In the data rows, zero lies at 4.5, halfway between 4 and 5.
Some points:
[3 2 4 5 5 8 5 6 3 4 4 5 2 3 3 6 3 3 4 5 6 3 2 6 2 6 1 4 7 5 1 2 6 6 4 5 6
 6 3 3 3 3 6 7 7 3 4 3]
[2 4 7 2 3 6 2 3 4 5 6 3 5 6 4 7 5 4 4 3 5 6 5 6 6 4 4 9 2 4 5 1 2 5 3 5 6
 7 5 7 5 6 4 5 6 4 7 7]
[5 4 3 6 6 7 5 3 3 4 7 4 7 3 3 4 3 6 7 5 3 6 6 5 2 4 3 5 6 5 7 4 4 3 1 4 6
 4 4 6 9 5 2 6 4 6 3 4]
[5 3 2 5 3 7 5 7 7 4 3 6 4 1 5 3 4 2 3 4 7 7 6 4 6 1 6 7 5 5 6 6 5 5 6 6 3
 5 3 6 3 6 4 4 5 6 6 2]
[5 5 4 5 6 3 3 6 6 4 4 4 6 3 4 5 9 8 8 5 5 5 4 6 3 3 2 4 5 6 4 7 3 7 6 6 7
 6 5 3 5 3 5 5 5 7 6 4]
[2 4 3 3 2 1 3 7 2 3 4 6 5 4 5 7 2 6 7 3 2 4 7 5 7 3 4 3 6 7 4 4 4 2 5 1 4
 6 4 5 3 8 5 4 7 5 3 6]
[4 5 5 2 4 3 4 3 5 7 8 8 3 5 6 3 5 7 2 3 5 6 7 4 2 4 5 7 5 7 6 2 4 6 5 5 3
 4 3 2 1 5 2 5 6 4 4 7]
[5 2 6 3 4 4 6 2 3 7 5 5 2 6 5 3 6 2 7 8 5 6 4 6 9 4 3 2 1 7 6 4 4 5 4 4 6
 3 5 5 0 6 5 5 4 3 5 6]
[9 5 5 3 7 2 4 2 5 7 5 5 2 2 3 4 4 4 7 2 6 5 2 6 4 3 4 5 6 0 5 3 4 4 6 1 4
 6 7 4 4 6 7 3 4 3 5 3]
[5 6 4 3 4 6 5 6 2 7 5 5 7 4 3 3 2 6 4 5 3 1 5 5 5 7 4 6 5 4 5 6 5 8 4 3 4
 5 4 6 4 3 6 4 4 2 6 3]
[2 7 2 6 7 7 7 3 9 4 5 4 4 5 6 4 8 5 6 3 3 2 7 5 7 5 6 5 5 4 3 4 9 5 3 3 5
 6 4 4 4 5 4 3 3 3 5 4]
[6 5 5 3 6 5 7 2 2 3 4 6 6 4 7 3 6 4 4 1 4 3 5 7 4 6 7 4 2 7 2 4 2 6 3 6 3
 3 7 4 4 5 6 4 7 5 4 6]
[5 2 7 4 5 6 5 4 4 4 0 3 5 7 6 2 4 4 4 5 4 4 7 4 5 4 4 5 9 4 7 5 4 6 4 3 4
 6 5 1 5 2 6 4 3 7 6 3]
[3 7 3 3 7 5 4 7 4 2 5 2 5 4 7 1 4 4 8 2 4 5 3 2 5 6 5 2 3 2 7 4 2 3 4 4 4
 3 4 3 3 3 3 7 5 4 6 4]
[2 1 2 6 3 2 2 2 5 5 1 5 5 6 7 4 5 2 7 2 4 3 2 3 1 5 4 5 3 4 6 4 4 7 3 8 5
 4 7 5 4 6 4 2 3 2 4 6]
[7 4 4 3 6 5 7 6 3 5 4 4 2 5 4 3 6 4 4 6 0 7 6 3 2 5 5 5 3 3 2 4 5 2 6 8 7
 8 6 6 4 5 4 4 2 6 6 5]
[6 6 5 5 0 6 3 4 5 1 8 6 5 6 8 5 2 5 3 7 5 5 7 6 3 7 4 0 2 4 7 5 4 5 6 2 5
 9 5 6 4 5 2 1 8 4 5 4]
[2 8 3 5 6 6 5 4 4 6 5 3 2 7 5 4 5 3 3 4 4 3 4 3 4 4 2 4 5 5 6 8 4 2 4 7 3
 5 6 3 6 5 4 4 7 6 5 5]
[5 6 6 7 3 5 3 3 3 4 6 5 4 6 5 4 3 6 6 2 7 6 4 4 4 5 5 2 6 4 2 5 8 5 4 5 3
 3 5 6 6 8 5 7 3 7 9 6]
[4 6 5 6 2 5 5 4 4 2 2 1 4 2 4 2 4 9 3 2 4 7 4 7 6 5 2 4 7 2 6 7 5 2 5 6 4
 1 6 6 3 4 4 3 3 2 5 7]
[5 4 5 5 5 4 5 7 6 4 6 2 5 7 3 2 5 7 5 6 4 5 3 2 4 2 5 4 4 2 4 3 6 6 3 5 1
 6 4 7 4 6 7 4 6 6 1 7]
[8 7 6 6 4 5 3 6 2 1 5 5 4 5 4 8 4 2 3 6 3 5 3 5 4 3 6 6 6 6 6 5 8 7 6 3 5
 5 6 2 4 5 4 8 3 3 4 6]
[5 4 2 5 6 3 3 5 5 4 3 2 5 3 3 4 3 6 1 5 8 0 7 5 4 2 6 4 3 4 6 1 6 3 3 5 8
 4 5 4 6 3 6 5 4 4 5 7]
[6 4 4 7 2 4 4 1 4 6 7 2 5 0 4 6 5 4 4 6 6 3 3 3 5 8 5 5 6 5 3 5 3 4 4 6 2
 6 6 6 3 2 4 7 4 7 4 4]
[4 4 1 4 7 3 5 4 5 3 4 7 2 9 5 6 6 7 4 7 6 4 5 4 5 6 4 6 7 3 4 5 3 5 5 5 4
 1 5 7 3 4 6 8 5 4 5 3]
[4 7 3 5 5 3 5 1 3 4 3 3 6 4 4 5 3 5 2 4 6 6 4 1 6 2 3 6 2 5 2 6 3 7 6 4 6
 6 3 3 5 5 7 5 3 2 3 2]
[4 4 4 3 6 5 7 5 5 5 4 7 7 4 7 6 4 6 4 7 4 3 0 6 6 2 2 3 5 6 4 2 6 2 6 3 2
 5 3 6 5 3 4 4 0 6 5 4]
[5 5 7 5 3 3 5 6 5 6 4 6 4 7 6 3 5 3 6 1 7 3 8 7 3 4 4 3 4 5 6 5 3 3 5 6 5
 6 2 7 4 4 4 7 1 3 0 6]
[7 3 6 7 6 2 8 6 7 7 3 3 4 4 4 7 1 3 5 7 5 3 4 3 4 4 4 4 5 5 2 6 1 5 4 3 3
 5 2 4 6 4 2 5 5 2 6 7]
[2 4 6 4 2 2 5 5 3 3 6 6 2 4 5 6 6 3 5 5 3 6 7 5 2 1 4 4 2 4 3 3 3 6 0 4 3
 2 6 5 5 1 4 3 4 6 5 2]
[5 2 4 5 5 6 2 5 3 8 4 6 3 2 6 2 7 4 1 5 2 4 4 2 6 5 2 4 5 3 3 6 5 4 5 0 6
 5 4 4 7 4 2 5 5 5 3 4]
[3 3 6 2 9 3 5 5 6 4 5 4 2 5 3 5 2 6 2 2 4 6 1 5 5 6 7 3 5 8 6 7 6 5 5 4 7
 5 7 6 6 4 5 5 3 5 4 3]
[4 3 5 6 5 7 4 5 5 5 3 6 6 3 0 8 6 3 4 4 4 6 6 2 3 7 3 3 1 5 5 5 4 3 7 3 2
 4 5 4 3 4 8 4 5 5 5 5]
[7 1 5 5 5 2 3 5 6 3 7 5 7 7 2 4 5 2 2 3 4 4 4 4 7 6 3 5 5 3 3 6 4 4 4 5 5
 5 3 1 2 6 4 4 4 5 5 3]
[4 5 5 6 3 2 4 4 6 4 5 4 3 3 1 4 4 5 5 6 1 4 4 9 7 6 5 4 4 5 6 2 5 5 7 7 1
 3 3 5 9 5 5 6 6 4 6 4]
[8 6 3 5 2 8 1 5 9 6 3 4 4 5 7 6 3 5 3 6 3 5 4 6 5 5 6 5 2 5 3 5 5 2 2 4 6
 4 4 2 5 5 7 5 5 4 3 1]
[4 3 7 4 0 4 6 4 6 3 6 6 7 6 5 3 7 2 5 3 5 6 3 2 5 3 5 8 6 7 4 4 5 2 5 4 7
 3 5 6 6 2 6 3 8 3 5 7]
[6 4 7 5 7 4 4 4 3 4 3 3 4 5 7 7 6 6 6 3 4 2 4 3 4 4 5 7 4 3 5 5 5 4 7 5 6
 1 0 5 3 3 5 2 5 8 3 3]
[3 8 3 6 5 6 3 4 5 7 4 5 5 5 3 5 4 2 5 5 5 7 6 6 5 6 6 3 7 5 2 0 2 8 6 4 6
 3 6 5 4 4 2 0 5 6 2 6]
[2 3 2 5 6 2 5 4 3 7 6 4 7 7 4 3 4 4 5 5 5 7 5 8 3 6 7 8 3 2 4 8 8 2 6 4 6
 4 5 4 5 2 4 6 6 7 4 5]
[6 4 7 3 4 6 5 4 6 5 1 7 7 4 3 6 4 7 7 6 5 2 3 3 6 3 7 3 4 4 3 5 6 4 6 5 3
 5 6 3 3 5 0 6 6 3 4 1]
[4 4 4 2 2 4 6 8 4 6 5 0 5 4 4 6 7 4 3 7 8 4 5 3 2 7 5 5 5 5 5 5 5 4 5 3 4
 2 5 3 6 8 4 3 3 4 5 3]
[3 5 5 4 6 5 4 5 2 4 4 8 5 2 3 5 6 4 5 7 6 5 2 5 5 6 9 3 6 2 5 7 3 4 3 7 5
 5 3 2 5 3 7 3 2 3 4 7]
There is one direction along which these points spread out most. Take the direction at right angles to it along which they spread out most. Then take the direction at right angles to both along which they spread out most. Go by this last direction. Where along it does each point below lie, from 0 to 99? The average is 50, and the first point in the table lies past the average. One standard deviation of the points above along it is 16.
[3 8 3 6 5 6 3 4 5 7 4 5 5 5 3 5 4 2 5 5 5 7 6 6 5 6 6 3 7 5 2 0 2 8 6 4 6
 3 6 5 4 4 2 0 5 6 2 6] 52
[4 4 1 4 7 3 5 4 5 3 4 7 2 9 5 6 6 7 4 7 6 4 5 4 5 6 4 6 7 3 4 5 3 5 5 5 4
 1 5 7 3 4 6 8 5 4 5 3] 59
[5 3 2 5 3 7 5 7 7 4 3 6 4 1 5 3 4 2 3 4 7 7 6 4 6 1 6 7 5 5 6 6 5 5 6 6 3
 5 3 6 3 6 4 4 5 6 6 2] 50
[2 4 3 3 2 1 3 7 2 3 4 6 5 4 5 7 2 6 7 3 2 4 7 5 7 3 4 3 6 7 4 4 4 2 5 1 4
 6 4 5 3 8 5 4 7 5 3 6] 37
[6 4 4 7 2 4 4 1 4 6 7 2 5 0 4 6 5 4 4 6 6 3 3 3 5 8 5 5 6 5 3 5 3 4 4 6 2
 6 6 6 3 2 4 7 4 7 4 4] 48
[4 6 5 6 2 5 5 4 4 2 2 1 4 2 4 2 4 9 3 2 4 7 4 7 6 5 2 4 7 2 6 7 5 2 5 6 4
 1 6 6 3 4 4 3 3 2 5 7] 10
[6 4 7 3 4 6 5 4 6 5 1 7 7 4 3 6 4 7 7 6 5 2 3 3 6 3 7 3 4 4 3 5 6 4 6 5 3
 5 6 3 3 5 0 6 6 3 4 1] 58
[5 2 4 5 5 6 2 5 3 8 4 6 3 2 6 2 7 4 1 5 2 4 4 2 6 5 2 4 5 3 3 6 5 4 5 0 6
 5 4 4 7 4 2 5 5 5 3 4] 55
[6 5 5 3 6 5 7 2 2 3 4 6 6 4 7 3 6 4 4 1 4 3 5 7 4 6 7 4 2 7 2 4 2 6 3 6 3
 3 7 4 4 5 6 4 7 5 4 6] 64
[4 3 5 6 5 7 4 5 5 5 3 6 6 3 0 8 6 3 4 4 4 6 6 2 3 7 3 3 1 5 5 5 4 3 7 3 2
 4 5 4 3 4 8 4 5 5 5 5] 63
[5 6 4 3 4 6 5 6 2 7 5 5 7 4 3 3 2 6 4 5 3 1 5 5 5 7 4 6 5 4 5 6 5 8 4 3 4
 5 4 6 4 3 6 4 4 2 6 3] 42
